One turn moves each row of this set onto another row. After a few examples, where does it send each row asked below?
Nobab: 1.09, -1.22, 0.41, -1.51, -1.81, 0.92, 1.23, -0.97, 2.60, -1.59, -1.08, -2.17, 1.46, 1.45
gulim: -2.53, -0.95, 2.22, -1.00, -0.80, 1.37, -0.38, 3.06, 2.08, 1.53, 0.28, -1.97, -1.26, -0.64
tadob: -0.95, -1.20, 1.21, -3.74, -1.71, -1.62, 0.35, 0.76, 2.72, -1.59, -0.20, -2.47, -1.40, 0.03
soru: -3.21, 1.73, 1.64, -2.38, -2.93, 0.48, -0.65, 0.98, 0.04, 0.55, -1.39, 2.08, 1.41, -0.73
suzo: -1.09, -0.45, 2.00, -0.75, -3.46, -0.83, -0.85, 1.08, -1.78, -2.68, -1.15, 0.82, 0.14, 0.73
rulis: -1.64, -0.53, 1.98, -0.20, -2.75, -0.54, -0.78, 1.58, -2.17, -2.37, -1.74, 1.01, -0.66, -0.62
vav: -0.87, 1.83, 0.45, 1.41, -0.01, 1.10, 0.74, -0.84, 0.10, -2.45, -0.55, 0.57, 1.21, 0.37
Veden: 1.55, -0.83, 0.45, -0.08, -0.09, 1.53, 0.92, 0.64, 3.03, -1.54, -0.47, -1.90, 0.98, 1.19
vafe: -0.45, 1.79, 0.28, -1.09, 2.37, 1.23, 0.21, 0.80, 2.89, -0.66, -1.24, -1.03, -0.49, -1.05
Mef: -2.39, -0.25, 2.44, -0.81, -0.52, 0.58, -0.85, 2.72, 1.42, 0.50, 1.02, -2.36, -1.93, -0.02
dezip: 0.15, 0.75, 0.43, -1.93, -1.55, 2.40, 0.21, 0.61, 1.69, 0.79, -3.54, 0.57, 2.36, -1.27
bok: -0.41, -0.77, 1.39, -4.34, -2.26, -0.94, -0.26, 1.50, 3.20, -0.48, -0.27, -2.18, -0.55, 0.15
Mopu: -1.60, 1.46, 1.08, -0.39, 2.12, 1.86, -0.38, 1.12, 1.11, 0.23, -2.15, -1.14, -1.33, -1.66
Komiv: -1.85, -0.97, 1.61, -0.59, -0.83, 1.59, -0.58, 2.12, 1.65, 1.43, 0.56, -2.68, -1.64, -1.58
vimi: -0.33, -1.11, 0.51, -3.54, -1.97, -0.89, 0.14, -0.06, 2.69, -0.91, 0.09, -2.95, -1.23, -1.02
Kipa: -1.57, -1.38, 1.34, -0.58, -2.08, -0.24, -0.99, 0.43, -2.31, -2.25, -2.08, 1.34, -0.44, 0.02
Gitu: -3.22, 0.07, 0.83, -2.28, -2.76, 0.93, -0.19, -0.53, 0.03, 0.58, -1.61, 2.20, 1.93, -0.25
Nuf: -3.14, 0.82, 1.28, -2.40, -3.77, 0.20, 0.38, 0.05, 0.55, 0.14, -1.21, 1.83, 2.06, -0.52
vivi: 1.22, 1.22, 0.03, -0.91, -0.85, 1.53, 0.10, 0.82, 1.24, -1.27, -3.21, 1.42, 2.23, -1.07
porek: -1.07, 0.86, 0.86, 1.11, -0.17, 0.37, 0.56, -1.42, -0.91, -3.11, -0.82, -1.03, -0.42, 0.49

vivi moves to Veden
Mef moves to soru
Now these:
Gitu moves to vimi
porek moves to Mopu
tadob moves to rulis

